|   0.5 | -69.9 |   8.1 |  17.8 | -56.2 | -40.2 |  47.8 |  16.9 |  33.2 |  30.0 | -31.2 |  29.3 |
|  59.3 |  47.5 | -32.0 |  32.2 | -46.2 | -55.9 | -23.2 |  61.8 |  -0.2 | -36.3 |  59.1 |  24.5 |
| -17.7 |  47.1 | -17.2 |  36.9 |   0.0 | -52.9 | -54.2 |  31.3 | -45.6 | -10.9 | -13.5 |  62.4 |
| -66.3 | -11.6 |  52.0 | -62.2 | -19.6 | -18.7 | -69.0 | -36.4 | -61.9 |  69.9 |  43.5 | -38.7 |
| -44.6 |  24.6 | -59.8 |  31.8 | -26.3 |  36.2 |  36.4 |  59.9 |  55.4 |  46.3 | -62.7 | -32.3 |
| -72.5 | -26.8 |   6.4 |  40.6 |   9.3 | -47.4 | -46.8 |   3.4 | -33.4 |  42.9 | -45.9 | -42.3 |
| -68.9 | -58.4 |  39.5 |  42.2 | -58.5 | -70.4 |  19.5 |  52.1 |  10.8 |  67.0 |  20.4 |  54.1 |
->
| -68.9 | -58.4 |  39.5 |  42.2 | -58.5 | -70.4 |  19.5 |  52.1 |  10.8 |  67.0 |  20.4 |  54.1 |
| -72.5 | -26.8 |   6.4 |  40.6 |   9.3 | -47.4 | -46.8 |   3.4 | -33.4 |  42.9 | -45.9 | -42.3 |
| -44.6 |  24.6 | -59.8 |  31.8 | -26.3 |  36.2 |  36.4 |  59.9 |  55.4 |  46.3 | -62.7 | -32.3 |
| -66.3 | -11.6 |  52.0 | -62.2 | -19.6 | -18.7 | -69.0 | -36.4 | -61.9 |  69.9 |  43.5 | -38.7 |
| -17.7 |  47.1 | -17.2 |  36.9 |   0.0 | -52.9 | -54.2 |  31.3 | -45.6 | -10.9 | -13.5 |  62.4 |
|  59.3 |  47.5 | -32.0 |  32.2 | -46.2 | -55.9 | -23.2 |  61.8 |  -0.2 | -36.3 |  59.1 |  24.5 |
|   0.5 | -69.9 |   8.1 |  17.8 | -56.2 | -40.2 |  47.8 |  16.9 |  33.2 |  30.0 | -31.2 |  29.3 |

|  -5.1 |   1.6 |  -1.9 | -14.7 |  -4.3 |   0.0 | -16.9 |
|  11.2 |   8.9 |   6.0 | -18.9 |   9.9 |  12.2 |   4.9 |
| -11.1 |  15.0 |   6.0 |  31.7 |   0.0 |   6.6 | -13.6 |
|  -0.1 |   0.7 |  -3.6 | -34.6 |   1.7 |  -2.5 |  -1.7 |
|  -7.6 |   6.0 |   3.6 |   1.8 |  -5.4 |   0.8 |  -9.3 |
|  -7.8 |  -8.1 |  -4.5 |  53.7 | -12.6 |  -4.2 |  -4.2 |
| -24.5 |   0.5 |   0.7 |   5.7 |  -8.9 | -13.7 | -18.4 |
|   9.0 |   6.8 |  -3.6 | -51.6 | -15.9 |  10.4 |   7.9 |
|   7.4 |  11.8 |   4.4 |   3.6 |  -0.8 |  14.6 |   0.0 |
|   0.9 |   6.0 |   9.8 | -47.5 |  -1.2 |   4.8 |  -3.2 |
->
|   0.9 |   6.0 |   9.8 | -47.5 |  -1.2 |   4.8 |  -3.2 |
|   7.4 |  11.8 |   4.4 |   3.6 |  -0.8 |  14.6 |   0.0 |
|   9.0 |   6.8 |  -3.6 | -51.6 | -15.9 |  10.4 |   7.9 |
| -24.5 |   0.5 |   0.7 |   5.7 |  -8.9 | -13.7 | -18.4 |
|  -7.8 |  -8.1 |  -4.5 |  53.7 | -12.6 |  -4.2 |  -4.2 |
|  -7.6 |   6.0 |   3.6 |   1.8 |  -5.4 |   0.8 |  -9.3 |
|  -0.1 |   0.7 |  -3.6 | -34.6 |   1.7 |  -2.5 |  -1.7 |
| -11.1 |  15.0 |   6.0 |  31.7 |   0.0 |   6.6 | -13.6 |
|  11.2 |   8.9 |   6.0 | -18.9 |   9.9 |  12.2 |   4.9 |
|  -5.1 |   1.6 |  -1.9 | -14.7 |  -4.3 |   0.0 | -16.9 |

|  59.2 |  -9.4 |
|  44.8 | -49.3 |
| -14.0 |  -4.5 |
|  45.5 | -47.3 |
|  58.0 | -12.0 |
|  43.1 | -54.4 |
|  61.3 |  -4.1 |
->
|  61.3 |  -4.1 |
|  43.1 | -54.4 |
|  58.0 | -12.0 |
|  45.5 | -47.3 |
| -14.0 |  -4.5 |
|  44.8 | -49.3 |
|  59.2 |  -9.4 |

|  12.4 |  -2.3 |   9.6 |  -8.2 | -48.7 | -20.7 |  -5.8 |  -1.9 |
|  44.3 | -29.8 |  36.7 |  67.0 | -74.8 | -71.3 | -57.2 |   2.7 |
->
|  44.3 | -29.8 |  36.7 |  67.0 | -74.8 | -71.3 | -57.2 |   2.7 |
|  12.4 |  -2.3 |   9.6 |  -8.2 | -48.7 | -20.7 |  -5.8 |  -1.9 |

|  32.9 | -24.5 |  -6.9 |  29.7 |  37.4 | -23.3 |
|  -9.3 |  21.2 |   2.8 |  22.6 | -19.5 |  42.1 |
|  20.1 |  49.5 |  -7.0 |   3.2 |  24.3 | -15.3 |
|  27.0 |   2.1 |  18.4 | -12.9 | -69.5 | -54.4 |
| -44.1 |  31.5 | -15.0 | -47.1 |  19.1 |  68.8 |
|  57.3 | -40.0 | -11.5 |   1.6 |   7.4 |   6.2 |
| -47.4 |   4.7 | -14.1 |  22.4 | -13.4 |  34.9 |
|  45.8 |   5.5 |  -9.2 | -21.3 |  73.5 |  18.4 |
|  36.5 |  47.5 |  -7.7 | -55.7 | -20.2 | -52.9 |
->
|  36.5 |  47.5 |  -7.7 | -55.7 | -20.2 | -52.9 |
|  45.8 |   5.5 |  -9.2 | -21.3 |  73.5 |  18.4 |
| -47.4 |   4.7 | -14.1 |  22.4 | -13.4 |  34.9 |
|  57.3 | -40.0 | -11.5 |   1.6 |   7.4 |   6.2 |
| -44.1 |  31.5 | -15.0 | -47.1 |  19.1 |  68.8 |
|  27.0 |   2.1 |  18.4 | -12.9 | -69.5 | -54.4 |
|  20.1 |  49.5 |  -7.0 |   3.2 |  24.3 | -15.3 |
|  -9.3 |  21.2 |   2.8 |  22.6 | -19.5 |  42.1 |
|  32.9 | -24.5 |  -6.9 |  29.7 |  37.4 | -23.3 |

|  19.0 | -35.1 |  -4.7 | -11.9 | -36.9 |  18.8 |  12.6 |
|   7.5 | -37.2 |  -7.1 |   9.2 |  11.9 |  -6.8 |  -0.3 |
|   5.4 |  44.7 |  -5.7 |   2.3 |  -3.5 |  -0.9 |  -0.4 |
| -46.4 |  58.4 |  11.7 | -20.4 | -34.6 |   3.4 | -27.5 |
| -39.4 |   9.8 |  10.3 | -14.1 | -20.8 |  -0.1 | -22.9 |
|   6.8 |  58.3 |  10.5 |   4.5 |  30.4 |  -1.3 |  14.3 |
->
|   6.8 |  58.3 |  10.5 |   4.5 |  30.4 |  -1.3 |  14.3 |
| -39.4 |   9.8 |  10.3 | -14.1 | -20.8 |  -0.1 | -22.9 |
| -46.4 |  58.4 |  11.7 | -20.4 | -34.6 |   3.4 | -27.5 |
|   5.4 |  44.7 |  -5.7 |   2.3 |  -3.5 |  -0.9 |  -0.4 |
|   7.5 | -37.2 |  -7.1 |   9.2 |  11.9 |  -6.8 |  -0.3 |
|  19.0 | -35.1 |  -4.7 | -11.9 | -36.9 |  18.8 |  12.6 |

|   1.2 |  -5.7 | -17.6 |   2.1 |  17.6 | -52.1 |  -9.0 | -31.7 |  -8.9 |  33.8 |   4.0 |   6.2 |
|   7.1 |  22.8 | -25.0 |  -8.2 | -13.8 |  73.2 |  10.3 |  -2.4 |   0.9 |  40.3 |  10.2 | -58.8 |
->
|   7.1 |  22.8 | -25.0 |  -8.2 | -13.8 |  73.2 |  10.3 |  -2.4 |   0.9 |  40.3 |  10.2 | -58.8 |
|   1.2 |  -5.7 | -17.6 |   2.1 |  17.6 | -52.1 |  -9.0 | -31.7 |  -8.9 |  33.8 |   4.0 |   6.2 |
